Named turns come first, each shown by rows before and after it. Which turns, in which order, take the first row of each pair that follows to the second? Write the first one first, as in the answered first pair.
P:
[ -13,  144,  130,   15,   37,  -42,   21,  109, -181, -101,  100,    5,
  -57,  273,   64,   15, -153,   86,  108,    1,  -56,    4,   29,  -85,
 -253,  -13] => [   9,  158,   42,   21,  104,  -79,  -99,  177,  -84, -137,   52,   88,
 -139,   76,   75,  -38, -187,  -41,   49,   34, -118,   57,  134,  -41,
 -271,  -54]
[ -67,  -38,  126,   35,   31,   -9,  -77,  -21,  -66,   85, -140,   15,
   24, -267,   15, -117,  -34,   -2, -126,  -45,  -30,   10,   50,    4,
  -12,   17] => [  16, -116,  -83,   -9,   96,  -24,   66,  105,  -87,   56, -179, -100,
  151, -103,   11,  -36,   -2,   75,   -1,   37,  128,    3,  -52,  -39,
   69,   67]
[  93,   42, -143,  -10,  -58,  -10,  -87,  -18,   64, -119,   48,   15,
  -43,  -67,   81, -129,   81, -182,   -4,  -19,  -48,  -26,  206,   59,
   51,  -52] => [  90,   25, -120,  -60, -110,   55,  121,  -42,  -41,  -99,   76, -110,
   88,  172,   74,  -31,  130,   -9,  105,   -5,   82,  -84,   54,   -5,
   95,   22]
Q:
[ 159,   71, -308,  -22,  -50,  118,   65,   17,  143,   39,  -89,   -6,
  -81,  -60,  -17,  -15,   75,   91,   64,  -73,   14,  -77,  -19,   18,
  127,  -51] => [ 136,   59, -306,   -4,   -4,   71,   29,   34,  179,   19, -106,   36,
 -117, -118,  -23,  -41,   48,   34,   45,  -42,  -16,  -42,   23,   30,
   77,  -83]
[  99,  -49, -108,   53,  -93,  126,  207,  -84, -182,    1,  -75,    8,
   81,   18,    8,  -48,  -38,   26,   85,   27,  -68,   64,  111,   -6,
  168,  192] => [ 134,  -73, -199,   34,  -51,   86,  180,   -5, -158,  -22,  -71,   13,
   62,   30,   10,  -31,  -63,   -1,   93,   54,  -77,   86,  131,  -22,
  169,  153]
[   8, -384, -121,   33,   11,  112,   61,  129,   94,  268,  -29,  -14,
  175, -195,  131, -102,  284,  120, -229,  -66,   14,   -3,   72, -199,
  222,   69] => [  27, -409, -170,   17,   33,   98,   75,  166,   88,  235,  -36,  -38,
  189, -175,  117,  -79,  283,  145, -218,  -51,   39,   -7,   63, -230,
  212,   45]
[ -77,  -85,  -13,   13,  104,  -70,  -32,   55,   23,   37,  -58,   80,
   31,  -60,  -55,   70,   17,   17,   52,   56,   27,  105, -101,  -58,
  -22,  -52] => [-101,  -82,   31,   10,   63,  -73,  -53,    8,   14,   59,  -52,   93,
    8,  -92,  -57,   47,   35,   23,   23,   38,   16,  109,  -99,  -28,
  -16,  -63]
K:
[  95,   77,   23,    1, -107,  285,  144, -109, -170,   41,   64, -115,
   26,   71,   82,  -21,  -55,  -33, -114,  -63,  138,  -82, -143,   95,
  100,   -2] => [ 130,   21, -150,    7,   32,  224,   22,  -36,  -29,   30,  -62,   -5,
  -35, -202,   89,  -93,  -39, -177, -151,  -29,  105,  -37,  -37,  135,
  145,  -21]
[ -60,   37,  -48, -128,   56,  -80,  -68,  -52,  125,   80,   37,   -6,
   12,  -59,   -4,  -33,  -99,  -17,   16,  -69,   57,  123,    7,   10,
   63, -169] => [ -79,   51,   -4, -129,   43,  -78,    0,  -59,   83,   74,   83,  -51,
   66,   53,  -15,    2,  -98,   62,   58,  -75,   62,   96,  -58,  -10,
   47, -153]
[  54,   31,  -45,   10,  109,  -36,   17,   63,   56,  -37,  -51,  -31,
   59,  -11,  -15,   55,   14,    1,  104,   -4,  -29,   31,   35,   26,
   87, -101] => [ 37, 100,  50,  24,  38,  21,  34,  -7,  -4, -50,  12, -74,  69, 109,   1,
  70,   7,  34, 104, -32, -28,   1,  13,  30,  40, -90]
[-117,  -76,  308,  -14, -154,    2,  141, -176, -173,  159,   -2,  -25,
  141,   96, -123,   57,  -23,  133,   51,  -14,   10,    9, -221,  -30,
   14,   22] => [ -51,    5,  250,  -11, -163,  120, -116, -260,    4,  122,  -30,  122,
  -66, -235,   -5, -114,   38, -124, -168, -104, -121,  -17,   34,   89,
   37,   26]
Now pairs of rows:
Each pair is two turns apart.
[-141, -166,   94,   74,  -31,    5,   84,  -87,  -41,   40,  -32,  110,
  -42,  178,   20,  -12,   71,  109,  -68,   98,   53,  -70,  -72,  181,
  101,   28] => [-117, -201,   -8,   98,   25,  -54,   32,  -24,   42,   29, -112,  184,
  -79,    8,   31,  -62,   95,   33,  -78,  134,   21,  -26,  -20,  195,
  137,    9] | K then K
[  16,   40,  -25,  -25,   32,  -45,  -44,   61,   61, -131,   83,   -1,
  -25,   68,   19,    2,  -99,  -21,  -28,   21,  -62,   51,   72,   -7,
  -98,  -76] => [  35,   72,  -10,  -26,    4,    8,  -76,    6,   77, -126,   95,  -16,
  -46,   41,   49,  -43,  -56,  -65,  -71,   13,  -70,   11,  102,   -2,
  -88,  -41] | P then K
[-238,   16,  126,  -92,  174, -164, -124,   17,  156,   32,  -26,  -40,
  -68, -205,  114,  -60, -155,  -84,  -66,   58,  -36,   91,   47,   74,
 -198,  -73] => [-296,   47,  314, -100,   78, -101,  -53, -114,   52,   87,   46, -118,
  -13,  -70,  109,  -35, -125,   14,  -46,    4,  -40,   38,  -31,   55,
 -208,  -31] | P then P
[ 151,  120,  189,   20,  -68,    2,  195, -143, -171,  -97,  133,  -35,
   43,   76,  -28,  118, -180,  -78,  109,   24,    2, -109,   18,   21,
 -304,   -1] => [ 176,  109,   63,   21,   -2,  -70,  171,  -52, -110, -171,  111,  -21,
   30,   74,  -39,  135, -215, -118,  138,   85,    6,  -62,   58,   30,
 -337,  -44] | Q then Q
[   2,   27, -128,  -20,   24,  -12,  -19,  -16,   39,  -80,  -72,   11,
  -72,  -31,   24,   63, -107,  -60,   50,  -42,  -87,  114,  116,   97,
  -86,  -38] => [ -71,   21,   37,   -9,  -42,  -22,   24,  -85,  -56,  -38,  -15,  -23,
  -48,   80,  -17,  101, -126,   37,   76,  -50, -103,  113,   39,   97,
 -102,  -18] | K then P
[ 112,   29, -255,  131,  -11,  -98, -193,  143,  180, -275,  109,  -14,
  -77,   87,  144, -105,  -77, -257, -127,    2,  -85,  120,   85,   50,
 -181,  -33] => [ -89,   60,  227,  141, -182,  -88,  -31,  -85,  -66, -108,  249,  -91,
   52,  359,   55,  -15, -128,  -35,  -67,  -65, -107,   81, -109,   16,
 -238,  -18] | K then P
[  78,  -30,  -83,  -75,  -90,  148,   62,  -33,  -12,  -95,    5, -143,
  -43,  148,  108,    6,  153,    6,  -33,  -33,   81, -166,   66,   -4,
  -17,  160] => [  50, -125, -210,  -66,    7,   43,  110,   79,   25,  -71,  -99, -128,
    6,   98,   32,   23,  112,   50,   44,   43,  127, -110,   15,  -35,
   34,  145] | K then K
[  57,  -86, -161,    4,   36,   50,   63,   42,    6,  -23,  -18,  -22,
   66,  -89,    7,  -67,   91,   37,  -16,   38,  108,  -60,   22,  -18,
   83,   66] => [   6,   13,   40,   40,  -29,   71,  -55,  -79,   -9,  -15,   69,   38,
  -27, -141,   16, -129,   76,  -45, -113,  -25,  -21,  -37,   96,   48,
  -13,   18] | K then P
[-126,  -20,  272,   15,  -66,  -41,   63, -112, -159,  154,   43,  -24,
  115,   90,  -60,   64,  -12,  128,   -1,  -20,    9,    6, -112,   -8,
  -38,  -20] => [-112,  -74,  166,   34,   16,  -81, -123,  -95,   -8,  162,  -74,  145,
  -17, -276,  -37,  -55,   19,  -37, -101,  -34,  -67,   38,   47,   45,
    8,  -42] | P then Q
[-202, -149,   84,    3,   61, -118,   45,  -36,  -13,  156, -105,  105,
   71, -173, -101,  -16,   14,   43,   51,   43,   11,   88,  -53,  -31,
   54,   12] => [-106, -105,  -79,   10,  126, -150,  -74,   61,  109,   41,  -96,  150,
  -18, -245,  -60,  -59,  -30,  -74,   30,   52,  -36,  112,   54,  -13,
   22,  -30] | K then P
[  50,  208,  188,    3, -115,  111,   -7, -237,  -42, -187,  287,   -8,
 -185,  160,   30,  -81,  -26, -115,  -60,  -23,  -57,   55,  105,  -61,
  -20,  -12] => [  14,  -13,   22,  -26,  -31,   41,  267, -108, -118,  -58,  142,  -90,
   82,  302,  -68,   63,   34,  116,  119,  109,  192,   50, -144, -170,
  148,   73] | K then P
[-80,  57, 193,   0, -35,   9,  78, -82, -92,  49,  69, -36,   3, 135,   8,
  42, -10, 108, -14, -23, -61, -23, -55, -44, -39,  41] => [ -52,   80,   67,   24,   54,  -85, -107,    0,   40,   -8,   25,   48,
 -118,  -72,   18,  -22,  -49,  -66,  -92,  -21, -164,   45,  112,   16,
  -87,  -47] | Q then P
[ -31,  263,   97,  -67,  109,  -52,  -33,   51,  -78,  123,    2,   -9,
  -61, -119,  115, -157,  261, -113, -120,  -32, -116, -238,   14,  123,
  -41, -101] => [  15,  279,   10, -110,   63,    6,   99,   82, -100,  100,   22, -113,
   38,   43,  143, -110,  306,  -36,  -66,   -2,  -19, -288,  -83,   75,
   37,  -45] | Q then Q
[ -12,  -32,  247,   79, -179,   52,   52,  -52,    2,  107,   84,  -63,
  115, -104,    9,   97,   12,  138, -183,   39,  -64,   -4,  -23,   68,
 -110, -119] => [ -20, -148,  104,   57,  -50,  -70,   70,   76,   57,  122,  -16,  -31,
  181, -162,  -60,  110,    0,  141, -121,  134,  -17,   83,  -65,   43,
  -53, -135] | K then K
[ -15,   36,   36,   18,  -23,   63,  -81,  -43,   68,   23,  -52,   82,
  -48, -153,   41,  -78,   59,  -77,  -85,  -62,  -29,  -38,   93,    6,
   15,   21] => [-128,  -26,  196,   20,  -40,  -43,   65,  -47,  -52,  123,  -71,   62,
   79,  -46,  -49,   -8,   21,   59,    1,  -10,   20,   -1,  -51,  -25,
  -13,   24] | K then P
[ 126,   -2, -201,  -23,  -13,  131,  137,   15,   39,  -26,   13, -127,
   68,  144,   64,   11,  115,   94,   31,   11,  138, -153,  -71,  -46,
   59,   71] => [ 187,   79, -259,  -30,    9,  144,    1,   28,  111, -104,   42,  -83,
  -46,   46,  116,  -46,   97,  -21,  -37,  -15,   56, -144,   63,  -13,
   29,   47] | K then Q
[-129, -157,   45,  -52,  -87,  -48,   78, -100, -141,  177, -112,  -36,
  149,   42,  -59,   84,  -11,  203,   46,   76,   54,   67,  -99,  -47,
  112,   75] => [ -18,  -15,   34,  -86, -213,  150,   44, -192, -120,   64,    3, -130,
   92,  148,   61,   45,   60,  156,  -33,  -23,   67,  -81,   -1,  -26,
  109,  140] | K then Q
[-180, -174,  128,   -9, -156, -171,  159,   29, -163,    4,  -88,  -26,
   87, -131, -270,   58,  -84, -163,   68,   34,   85,  194,  -53, -129,
   21, -120] => [-128,  -97,  123,    2, -215,  -83,  -17,  -72,  -83,  -43,  -61,   50,
  -58, -309, -192,  -75,  -24, -320,  -85,  -55,   -9,  136,  104,  -58,
   28, -111] | K then K
[ -57, -118,   24,  -27,   62,  -26,   87,   10,   68,  100, -119,    0,
   46,  -96,   72,  -16,  -12,    3,   -1,   49,  -31,  -12,   21,  -73,
  116,   40] => [ -60,  -82,   61,  -19,   56,  -30,  -12,  -14,   84,   59,  -88,   33,
  -21, -146,  114,  -53,  -46,  -72,  -55,   11, -113,    4,   81,  -52,
   58,    3] | K then P
[  50,   37, -249,  -87,  -94,  175,  -57,  162,  154,  -62,  -37,  -40,
  -87,  -47,  169,  -47,  194, -212,  -87,  -98,  130, -186,  120,  -31,
   41,   13] => [ -24,  -89, -332,  -50,   68,  -82,  -25,  338,  160,  -46, -107,   15,
  -27,  -78,   58,   36,   79, -185,   24,   51,  147,   -9,   70,  -54,
   15, -105] | K then Q
[  63, -154, -216,  -94,  -20,   29,   77,   36,   50,  177, -130,  134,
   88, -173,   94,  -36,   98,   91,   33,  -13,  177,  -57,   -5,  -40,
  189,   96] => [  23,  -72,  -30,  -99, -140,   67,  185,  -42, -118,  149,   34,    3,
  150,  132,  102,   73,   47,  200,   81,  -37,  191,  -88, -122,  -74,
  107,  105] | Q then K
[   1, -140, -230,  -32,   46,  -54,   57,   11,  -39,   29,  -37,    2,
   26,    3,  -50,   52,   36,  -77,   25,   74,   78,  -72, -109,    7,
   80,   98] => [  32,  -15, -152,  -10,  -40,   67,  -59, -122,  -31,  -25,   34,   18,
  -90,  -68,   49,  -46,   70, -182,  -61,  -34,    3, -149,  -12,   63,
   61,  112] | K then K
[  46,   -3,   60,  -37,  -73,  247,  159,    8,    4,   38,  152, -196,
   84,  196,  -32,   -4,   94,  177,    4,  -16,  100, -179, -218,  -84,
   55,  110] => [  23,   76,  205,  -12,  -99,  267,  -94, -147,   95,   61,  130,  -24,
 -119, -146,   -3, -170,  108,  -31, -182, -116, -105, -149,  -22,   17,
    7,   81] | P then Q
[  53,   -2,   49,  -35,  -82,  150,   22,  -92,   43,   49, -107,    6,
   10, -108,   87,   32,   95,   13,  -65,   -6,   61, -148,  -56,    4,
   97,  114] => [  96,  -32,  -53,  -38,  -41,  126,    0,  -10,   74,   14, -130,   16,
   11, -122,  103,   22,  100,  -22,  -55,   22,   90, -137,  -30,   14,
   87,  103] | P then Q
[ 295, -138, -146,  -16,  -35, -151,   30,  151,  -57,   30,   52, -111,
  -20,   86,   56,  184, -120,  -85,    3,  163, -105,  252,  -28,    0,
  -23,   16] => [ 251,  -76,   61,   12, -124,  -63, -118,  -54,  -28,   98,   53,   -1,
 -140, -119,   91,   75,  -87, -187, -147,   38, -220,  233,   83,   65,
  -43,   30] | P then K
[ -41, -123,  211,  114,   28,  159, -194, -245, -207,   38,   23,   -2,
 -332,  119,   73, -144,   84,  -32, -166,  -50, -145,  108,   47,   85,
 -134,   13] => [-102, -326,  102,  105,  166,   27, -152, -172, -137,  174, -204,  101,
 -238, -106,  -12, -163,  127,  -13, -131,   50,  -55,  205,  -16,   58,
    9,    7] | K then Q
[-101,   26,   63,   10,  -33,   33,   39,  -31, -107, -184,  165, -113,
    5,  132,  -85,  127,  -23,  206,  155,   50, -104, -119,  -76,  -52,
  -12, -125] => [  60,    1, -236,  -40,   37,  101,    4,   75,   32, -274,   77, -109,
  -29,   45,   -9,   95,   51,  127,  120,   81,  -21, -163,   -3,  -45,
   88,  -74] | K then P
[ -63,   31, -186,   14,  165,    8,  140,   62,  -95,   30,   57,   -7,
   77,  -74,   31,  -89,  -13,   62,  160,  -74,   52,    1,  -76,  -50,
  116,    8] => [  -6,  110, -142,   24,  111,  102,   22,  -30,  -64,   -9,  105,   18,
  -32, -169,  105, -166,    6,  -53,   42, -151,  -39,  -52,   36,   -9,
   71,   -3] | K then K
[ 10,  94,  68,  33, -89,  33,  48, -99,   6,  15, 173,   3, -39,  28,  13,
  73, -21,  10,   2, -37,  19, -57, -61, -92, -71,  49] => [  26,   42,   -6,   37,  -40,   29,  -25, -113,   96,   57,   97,   64,
  -92, -160,   20,   -8,   22,  -78,  -33,  -44,    1,  -68,    1,  -74,
  -15,   45] | K then Q
[ -21,   10,  -48,  -21,   22, -131,  209,  158,  -89,  -29,   35,  -67,
  106,  230,  -75,  137,  -70,  105,  158,   26,  131,   38, -110, -100,
  -74,  -50] => [-125,  -32,   98,   73,   65, -225,  -59,   76,   -7,   38,  -40,  146,
  -77, -194, -108,  -12,  -86, -102,    7,  -12,  -91,  159,   49,    7,
 -142, -146] | P then K
[ 188,   65,  -71,   -5, -143,  -33, -170,   34,  -99, -274,  190,   39,
  -35, -110,   68,  -87,   41,  -93, -237,   -1, -134,   24,   82,  -76,
 -143,   59] => [ 226,  -12, -269,  -38,  -87,   -5,   -5,  152,  -97, -289,  115,  -50,
   98,   17,   67,    5,   98,    0, -139,   80,   26,  -15,  -22, -137,
  -30,  106] | Q then P
[-192, -158, -211,  -24,  225, -260, -136,  196,  141,  158, -175,  108,
   78, -298, -170,  126,   21,  -58,  103,  -86,  -77,  122,  -91,   44,
  177, -230] => [-273,  -88,   99,    1,  113, -222, -220,   -5,   94,  230, -103,  159,
   -8, -354, -144,   65,   17,  -99,    4, -202, -229,  127,  -34,  102,
  108, -253] | P then P
[ -81,    2,  248,  -53,  -98,   59,  116, -209, -160,  143,   -9,   32,
   79,   -1,  -92,   24,  103,   -2,  -25,  -54,   -6,  -62,  -97,  -46,
  114,  112] => [  61,  116,   72,  -72, -115,  195,  -16, -187,  -52,   -7,   21,   34,
  -51,  -94,   39,  -62,  144, -147, -135, -110,  -48, -136,   53,   -4,
  106,  138] | Q then K
[ -62,  -48,    0,  -55,  -43,   63, -164,  -71,   93,  -46,  -41,  -20,
   91, -267,   98,  -95,   23,   91,  -11,  -88, -149, -214,  170, -178,
  187,  236] => [ -50,  -79,  -79,  -69,  -63,   71,    0,   -6,   40,  -61,  -50, -116,
  193,  -82,   75,   -2,   36,  197,   71,  -54,  -39, -236,   80, -233,
  221,  279] | P then K
